One turn moves every row onto another: examples first, then more rows asked
datol: [ 3.39 -1.33  2.16  0.66  0.54 -0.05  0.74 -0.23  2.19  1.82  2.63 -1.91
  0.86]
bulof: [ 0.98  1.45 -0.66 -1.15  0.49  0.39 -0.59 -0.96  1.65  0.74 -0.13 -2.87
  2.09]
Vuli: [ 1.46  1.61 -0.87 -0.77 -1.38  1.66  1.25 -2.37  3.08  0.49  1.62 -0.98
  2.01]
Nubu: [ 2.81  0.08 -0.62  0.15 -2.12  0.41  0.62 -0.08  3.57 -0.59 -1.02 -0.43
  1.63]
novam: [-0.54  0.01  1.60  0.42  0.18  0.12  0.21 -0.73  1.76 -0.12 -0.35 -2.86
  0.74]
viru: [ 1.74 -0.54  1.52  0.63 -0.02 -0.05 -0.60 -0.06  0.00  1.09  0.15  0.77
  1.24]
fuv: [ 1.68 -2.03  0.75  1.07  0.61  0.74  1.30  0.40  2.06 -0.98 -0.23  0.08
  0.53]
saze: [ 0.58  0.41  1.20 -1.19  0.81 -0.62  1.58 -2.10 -0.17  0.59  1.63 -1.90
  1.91]
gosol: [ 3.44  0.54 -0.96  1.11 -2.37 -1.12 -0.18 -1.42  1.70  0.56  2.82 -1.08
  1.67]
Zuve: [ 1.84 -0.98  2.90 -0.27  0.78 -1.09  0.78 -0.73  2.53  1.34  1.68 -3.03
  1.86]
giva: [ 1.44  0.96 -0.19 -0.60 -0.73 -0.50 -1.20 -1.25  2.19  0.49  0.26  0.46
  3.61]
Par: [ 0.59  0.41  1.96  0.98 -1.66  1.76  1.95 -1.56  2.29  0.49  0.74 -0.52
  0.44]
zeduv: [ 2.41 -0.74  2.19  0.91 -1.28  0.29  0.81 -0.79  4.69  0.95  2.07 -2.16
  1.12]
sif: [ 3.83  0.33  0.73 -0.17 -1.23  0.57  0.38 -0.65  4.07  1.83  1.89 -2.19
  1.61]
mafab: [ 1.09 -1.02 -0.77  0.93 -2.05  0.48  0.30 -1.19  3.23 -1.35  1.42 -0.57
 -0.54]
Sinu: [ 2.15 -1.45  0.86 -0.14 -0.03 -2.61  1.00 -0.20  0.68 -0.85  0.06 -1.24
  1.94]
gov: [ 2.67 -1.65  0.88  0.34  0.81 -0.60  0.96  0.51  0.27  0.02 -0.20 -0.23
  1.19]
Sir: [ 2.33 -1.02  1.71  0.20  0.42  1.56  0.90 -0.21  3.55  1.52  1.49 -2.72
  0.07]
nozim: [ 2.21  0.41  0.72 -0.93  0.35  0.53  0.17 -1.13  4.53  1.30  1.82 -2.69
  2.77]
bules: [ 1.75  0.84 -0.31 -0.27 -3.38 -0.68 -0.48 -0.93  2.62 -0.11 -0.33 -0.90
  1.10]
pinum: [ 1.96  0.98 -0.25 -1.41 -0.79 -1.14  1.52 -2.59  0.37  0.61  2.47 -1.79
  2.29]
kib: [ 2.38  0.04 -0.78 -0.14 -0.92 -0.45  0.28 -0.73  3.77 -0.79 -0.07  0.15
  3.63]
sisez: [ 2.24 -0.41  1.72  2.93 -1.54 -0.80 -0.09 -0.85  1.56  0.58  2.32  0.11
  1.57]
bito: [ 0.55 -0.55  1.13  1.49  0.39 -1.87 -0.22 -1.81  2.03 -0.54  2.77 -1.04
  3.05]
tevib: [ 0.90  1.22 -0.25 -0.81 -1.25 -0.49  1.44 -3.13  2.63 -0.20  2.67 -1.40
  2.93]
sifa: [ 1.98 -1.02 -1.06 -1.34  0.42 -2.11  0.99 -0.69  1.70 -1.60  0.34 -2.04
  2.06]
lanor: [ 2.14  1.06  0.54  0.83 -2.36  1.68  1.48 -2.04  2.71  0.90  1.98  0.30
  1.45]
susum: [ 3.24 -0.32 -1.09  0.48 -0.10 -0.32  0.27 -0.63 -0.20  0.77  2.38 -2.06
 -0.19]
buri: [ 2.95 -0.46 -1.95 -0.76  0.05 -1.25  0.68 -0.97  2.58 -1.20  1.32 -0.48
  3.07]
lek: [ 0.96 -0.60  1.50 -0.17 -1.62 -2.41  0.06 -0.69  0.28 -0.17 -0.02 -1.46
  0.58]
sarar: [ 1.45 -0.28  1.38  0.52 -0.53  1.47  2.10 -1.17  0.24  0.73  1.42 -1.07
 -0.63]
pum: [ 3.09 -0.38  0.79 -1.34  0.40 -0.95  0.68 -0.73  2.23  1.38  2.04 -3.79
  1.24]
Ziv: [ 1.04 -0.70  2.06  0.54  0.38 -0.32  2.06 -1.80 -0.05  0.50  2.54 -0.90
  0.88]
vuf: [ 0.88 -1.35 -0.10  0.94  0.77  1.76 -0.19 -0.58  2.08 -0.36  1.17  0.70
  0.40]
dusa: [-0.43  0.16  0.69  1.39 -0.73  0.33  0.04 -1.64  4.12 -1.04  1.20 -1.59
  2.09]
Sevu: [ 1.53 -0.50 -1.63 -0.53  1.06 -0.44 -0.56 -1.68  1.66 -0.65  2.54  0.01
  2.43]
zag: [ 0.84 -1.13 -1.07 -0.94 -0.12 -1.58  0.29 -1.42  1.06 -1.56  1.66 -2.21
  0.21]
rumus: [ 2.42 -1.48  0.05  1.41 -1.67  0.37  1.31  0.03  3.27 -1.25  0.26  0.09
  0.39]
mimif: [ 2.42  0.75 -1.21  0.38 -0.05  2.33 -0.24 -0.14  1.67  1.16  0.62 -1.53
  0.20]
tef: [ 3.03 -0.49  0.69 -0.38  0.08 -1.25  0.73 -1.46  3.60  0.81  3.46 -2.67
  2.44]

kib turns into Sinu
dusa turns into bito
sarar turns into Vuli
Now find these:
bules turns into zag
pum turns into Sir

